In the data rows, 128 means zero.
Some points, one per row:
[109 112 120 120  98 123 106 167 135 132 119 123 133 122 122 132]
[ 96 186 114 148 119 112  78 108  87 143 188  60 120 197  83  85]
[131 129 145 135  98 133 134 133 113 127 158 133 157 113 149 132]
[254  42 180  94 138  66 255 140 190  72  23 202 134  69 133 176]
[139 155 147 126 148  88 127 104 129 135 139  45 138 188  88 121]
[ 48  85  80 195 129 250 130 135 125  40 161 252 103  53 152 132]
[ 48 153  87 142  98 175  23 149  75 144 195 133 111 168 125 117]
[132  86 120 142 112 194 120 127  90  89 146 185 123  58 170 106]
[116  92 133 152 132 119 176 107 125 104 140 147 134 121 121 135]
[172  96 171 141 162  86 190 132 144 113  93 130 133  93 133 103]
[142 139 150 122 127 114 118 146 156 139 130  68 134 104 113 127]
[199 113 178  94 128  39 216 137 167 138  68 102 132 146 100 150]
[ 61 131  95 144  87 158  52 165 111 136 162 123 132 132 108 110]
[ 50  85  66 164  64 218  74 168 102  76 170 215 131  87 140 127]
[ 98 104 112 162  81 189 123 126  98  91 187 207 134  77 169 132]
[128  93 128 136 102 152 170 131 121  96 130 176 120  71 155 148]
[156 110 120 124 134 119 183 126 141 122  75 155 117 149 153 160]
[ 74 143 113 153 126 122 106  99 103 143 168 107 127 178 100 117]
[ 93 182 120 134 151 120  36 145 129 161 149  81 124 166  87  74]
[144 125 136 102 138 114 130 143 132 118 123  99 145 154 114 145]
[130  83 120 124 105 142 142 167 139 100 104 155 139  91 130 139]
[ 82 186 100 136 116 110  65 110 111 182 147  67 112 224 111 123]
[ 40 150  91 174 132 166  76 123 102 133 177 132 130 146 126 109]
[114 127  98 122 148 174 106 154 147 100 103 182  98 118 148 129]
[127 165 114 105 153 114  85 131 110 156 114 111 112 169 138 113]
[ 83 128  78 139 119 228  64 140  56 104 154 232 110 156 157  90]
[ 72 131  89 161  97 191  91 108 111 112 175 176 118  98 132 147]
[176 146 171 100 174  62 147 123 139 173  95  70 130 163 146 106]
[ 86 133  97 159 105 184 111 120 129 115 149 202 105  89 130 133]
[ 97 172 111 122 120 140  93 132 107 145 145  87 144 187  69 119]
[107 168 142 142  96  75  92 131 117 176 176  82 127 189  72 121]
[ 80 129 110 138 127 136  75 153 137 123 148 144 103 149 134 114]
[124  80 118 129 101 169 164 131 114  70 138 210 125  55 161 149]
[ 77 136 118 183 111 143 130 133  98 141 156 172 120 160 103 123]
[134 138 155 115 154  73 119 152 164 127 134  91 162 134 113 107]
[ 67 100 101 137  82 166  80 141 144  92 192 146 152  93 150 150]
[152 132 144 116 164 110 123 138 166 117 101 140 133 101 106 102]
[157 147 138 103 156  95 125 134 126 157  94 110 118 150 143 113]
12 more points follow, each with its number after it:
[ 97 136  88 137  97 155  93 112  96 173 130  98 134 128 144 131] 0
[198 119 154 129 147  95 211 111 124  89 108 125 125 117 119 115] 1
[150 104 138 102 168 147 132 124 164 109 103 126 108 107 155 147] 2
[123 127 109 134 113 134 128 110 119 178 107  85 135 118 140 138] 3
[128 134 137 108 164 135 105 120 167 140 116  91 104 135 148 144] 4
[216 137 191 123 193  71 216 115 178 132  74  96 131 119  93 127] 5
[177 212 196  84 135   0 103 126 152 241 129   0 136 241  50 110] 6
[174 105 166 108 134  99 173 108 171 138 108 114 146 111 155 138] 7
[123 142 117 116 141 125 100 140 114 146 118 143 110 140 147 114] 8
[103 175 121 139 115 126  84  94 121 167 162  74 128 142 114 135] 9
[120 151 115 153 152 153 150  88 147 132 118 133  94 141 129 137] 10
[128 123 108 120 105 126 121 116 115 179 101  80 134 119 147 139] 11
Which of these numbered points is nearest to each point below, ignoring the 2 directions in which the first points spread most? Its number follows each.
[ 80 161  94 167 105 157  94 104  63 106 197 129 112 168  98  92] > 1
[102 113  90 140  98 160 121 112  98 162 111 127 131 109 148 138] > 0
[163 118 152 112 133 108 151 110 156 139 120 115 138 122 158 127] > 7
[136 170 137 144 134  88 136 102 104 135 162  66 120 174 101  97] > 1
[ 72 147  84 147  94 160  69 114  96 185 145  93 125 135 138 124] > 3
[112 131  96 152 111 163  93 136  82  94 174 144 117 160 123 117] > 1
[ 96 185 132 126  92  52  65 134 120 207 159  40 117 240  68 118] > 6
[184 143 164  94 160  89 174 116 185 145  70 119 118  99 128 139] > 4
[198 140 164 123 179  95 227  82 176 149  59  89 101 122 116 147] > 10
[154 149 129 101 158 147 108 135  99 144 100 151 117 179 152  89] > 8
[242 163 198  88 175  10 215 105 145 147  78  15 136 171  91 106] > 1
[173  65 130 135 138 179 230 124 168  56  66 255 115  16 165 161] > 10
[173 171 170  85 153  54  95 127 105 220 100   0 162 179  88  99] > 0
[146 142 142 148 170 124 157 111 145 122 117 140 117 132  96 116] > 5
[122 135 117 121 146 138 107 136 112 131 118 150 107 134 151 116] > 8
[180 134 168  86 136  86 118 145 185 156 106  63 122 113 126 120] > 4
[ 90 135 106 146  99 167  91 104 107 133 168 138 123 103 128 146] > 9
[122 148 142 137  97  92 113 128 118 157 167 104 125 166  91 128] > 6
[155 136 150  85 138 117 128 118 144 138 115  49 121 127 156 145] > 4
[ 64 162  99 157  94 160  66 102 104 145 190 119 119 130 122 142] > 9
[110 151 117 138 106 143  99 101 117 144 163 117 126 119 118 145] > 9
[123  89 114 123 150 183 125 131 149  82 115 186 105  85 164 151] > 2
[113 102 118 129 127 139 136 162 146 129  85 192 121 108 154 145] > 8
[ 71 163 105 178 147 160  77 103 108 130 180 141 115 162  92 104] > 5
[ 89 155  97 119 131 136  58 137  89 151 141 127 104 175 143 110] > 8
[148 133 146 120 101  61 156 136 142 152 115 107 126 174  84 140] > 6
[162 104 153 108 170 135 162 119 131  94 110 140 122  82 158 130] > 2
[ 77 131 102 129 147 182  57 123 129 125 155 128 103 142 140 129] > 2
[100 100 104 166 103 171 140 137  99  88 156 189 117 123 126 138] > 1
[ 95 144 118 178 139 162 104 115 112 114 172 167 117 133  92 108] > 5
[195 201 191  74 140   0 142 122 169 239  80   0 135 254  54 127] > 6
[ 98 141  97 124 137 158  77 142 102 131 138 157 109 146 147 112] > 8
[129 109 112 115 139 155 126 138 123  85 134 134 145 135 124 148] > 2
[163 181 136 112 138  76  94 128 103 155 147  35 124 202  99 108] > 1
[166 109 141 101 165 115 165 116 163 110  67 125 142  88 122 141] > 2
[112 125 122 141  90 140 130 125 113 112 161 150 123  90 139 139] > 9
[131 136 120 115 127 113  92 121  64 131 158  91 149 140 133 125] > 0
[127 128 123 138 126 158 147 121 157 121 112 190 111  84 138 140] > 10
[ 36 158  84 165 131 199  37 129  73 148 181 164 102 149 126 109] > 8
[211  63 140 103 149 149 255 139 141  37  54 205 159  64 117 156] > 1
[110 131 122 153 117 127 126 130 111 124 146 114 127 156 100 130] > 1
